In the data rows, the value 128 means zero.
Each thing below was measured twice, in two different ways. The second way is not exact.
Here are some of them measured both ways, the first way above the second, with a blank line after each pair.
[146 146  92  89 102 188 109 105 155 132 103  89]
[122  60 125 145 146 188 115  95 112]

[131 120 135 115 134 123  89 104  83 191 170 177]
[ 98 195 149 136 189 114 144 144 130]

[110 123 124 132 101 167 112  87 205 117 131  89]
[141  62 151  99 137 138 129 117  70]

[153 171 129 134 179 101 174 112 102 176 105 170]
[109 185 106 160 159  88 130  83 155]

[119 122 183 116 108 184 102 156 187 115 142  97]
[150  74 175  88 126 150 102 101 110]

[102 123 155 134 127 120 119 174 115 145 203 192]
[186 165 167  98 151 103 158 176 160]

[105 130 197 130 128 116 120 165 136 124 212 143]
[184 138 184  87 148  99 105 183 129]

Here are 16 more, measured the second way only, each followed by its number:
[142  91 107 129 151  75  85 125 117] 0
[133 187 140 128 180 115 108 115 156] 1
[153 137 170 108 104 144 100 164 147] 2
[102 176  73 116 158  63 148 121 142] 3
[128  55 144 142 110 169 126 102 110] 4
[161 152 198  94 107 114 139 116 160] 5
[ 60 199 144 131 175 159 143 142 144] 6
[ 89 209 142 133 125 177 143 139 119] 7
[132 141 141 142  88 129 125 190 143] 8
[ 83 178 136 118 128 176 114 145 115] 9
[156 173 143 147 179  92 137  83 172] 10
[164 126 159 109 100 131 113 184 136] 11
[137  40 151 135 123 139 113 157  91] 12
[150 182 148 136 117 139 170 160 150] 13
[168 168 140 133 177  82 137 137 172] 14
[ 78 175 137 114 167 175 173 167 146] 15
Some of them follow, measured the first way. Which numbered row above is each one? Its number follows it:
[154 102 101  94  91 113  95 103 108 193 143 126] 9
[183 104  95 116 146 106  74 114  96 156 140 161] 15
[ 90 106 177 108  88 115 111 186 132 124 180 145] 2
[ 92 115 164 112  81 131 132 165 131 114 173 195] 5
Here are 16 more, measured the second way only, each followed by its number:
[143  67 114 119 116 149 131  87 104] 0
[110 175 163 123 118 155 150 154 171] 1
[134  73  88  78 120 125 135 110 113] 2
[181 129 101 178 127  67  76  83 164] 3
[135  62 147 132  99 167 125  96  93] 4
[109 110 127 162  79 180 124 125 105] 5
[126  75 129 121 138 141 136  57 110] 6
[127 147 146  98 156 156 117 151 175] 7
[151 118 123 136  67 171 144 111  97] 8
[ 76 173 106 123 193 141 151 134 120] 9
[135 140 143 120  90  95 146 181 173] 10
[133 197 175 100 179 105 125 134 130] 11
[118 134  84 153 123 170 151 211 112] 12
[ 78 183 120 128 144 151 130 118 121] 13
[155 113 105 151  76 108 132 109  95] 14
[145 120  86 152 162  68 123 133 131] 15
Some of them follow, measured the first way. Which numbered row above is each one? Its number follows it:
[129 197 123 121 150 110 210 135 107 116 105 129] 3
[166 122 121 154 136 119  74 114  95 187 127 175] 9
[114 125 181 121 126 114 113 148 114 181 196 176] 11
[143 187 108 181 186 107 163 107 109 114 108 115] 15
Here are 16 more, measured the second way only, each followed by its number:
[ 96  92 100 107 130 110 127  74 120] 0
[100  85 140 106 105 145  77 117 104] 1
[121  78 136 117 118 139  92 143 162] 2
[119  61  92  80 149 141 128 128  93] 3
[179 107  91 170  99  82 102  93 155] 4
[143 132 149  92 108 120 108 148 181] 5
[108  69 108 135 131 151 114 110 130] 6
[128 135  57 160 158  83 116 139 120] 7
[183  72 122 132 129 166 143  95 104] 8
[102  58 130 120  99 170 133 107  84] 9
[123 124 136 179  70 148 115 130 108] 10
[150 134  80 173 126 101 130 113 137] 11
[108 137 192  97 159 160 128 131 144] 12
[ 87 131 131 130 124 127 145 176 116] 13
[107  68  67  68 149  94 149 141  84] 14
[100 212 151 122 164 157 125 156 137] 15
Some of them follow, measured the first way. Which numbered row above is each one? Its number follows it:
[123 121 107 119 100 229 116 114 128 116 125 123] 6
[107 107 102  84 125 159 125  88 100  97 101  77] 10
[132 110 174  98  78 134  88 145 132 150 175 175] 12
[134 114 143 116  51 179  92 151 113 101 141 121] 2
Here are 16 more, measured the second way only, each followed by its number:
[ 60 221 147 135 185 151 113 122 113] 0
[125 204 107 131 166  79 181 144 148] 1
[132  63 129 149  86 181 111  96 108] 2
[124 135  61  96 146  78 122 112 130] 3
[ 85  85 116  97 142 146 126 148 108] 4
[162 158 184 107 121 131 121 177 166] 5
[ 90  95 114 152  71 122 118 145  94] 6
[ 72 101  82  94  87 137 159 121 104] 7
[179 175 175 132 146  71 157 128 194] 8
[136 105 157 195  70 146 115 191 100] 9
[136  72  97 109 134  89  88 110 125] 10
[ 85 138 118  79  82 125 137 143  89] 11
[162  55 165 103 122 160 124 119 101] 12
[166 118 151 171  77  98 114  95 134] 13
[169  90  73 206 142 101 114  73 117] 14
[154 110  87 183 115  81 111 109 117] 15
Some of them follow, measured the first way. Which numbered row above is each one? Its number follows it:
[106 119 133 105 119 183 112 143 158 102  82  69] 2
[159  91 105 172  97  97 108 111 136 117  71 108] 7
[104 138  95 140 146 101 145 118 101 160 160 212] 1
[ 79 119 111  80  87 130  87 118 105 103 160  99] 9
Here are 16 more, measured the second way only, each followed by its number:
[ 72  83 124 121 116 158 107 153 127] 0
[175 145 104 173 136  75 119 113 170] 1
[150 174 164  83 129 132 149 173 153] 2
[101 114 124 156  73 138 153 134 100] 3
[ 78 203 114 144 172 171 130 111  99] 4
[121  74 136  94 102 203 146 113 120] 5
[ 90 207 137 144 177 164 171 111 134] 6
[127  67  93 116 130 104 123 120  98] 7
[179 135 179  73 137 126 100 151 136] 8
[133 154  71 118 175  56 123 122 144] 9
[131  58 151 120 126 139 148 110  82] 10
[154 151  79 163 147  65 141 138 125] 11
[177 155 127 154  69 128 146  88 144] 12
[137 166 176 157 112 107 153 149 148] 13
[147 115 132 150  24 133 114 112 185] 14
[ 93 229  95 143 168 137 117  66 142] 15
Some of them follow, measured the first way. Which numbered row above is each one? Its number follows it:
[114 203 124 122 178 102 190 148 110 118 135 147] 1
[112 128 128 126  91 182 107  86 199 118 131 110] 10
[ 85 132  99  92 151 117 196 174 122 102 105 144] 12
[130 180 100 171 189 109 174  99 104 132 111 119] 11
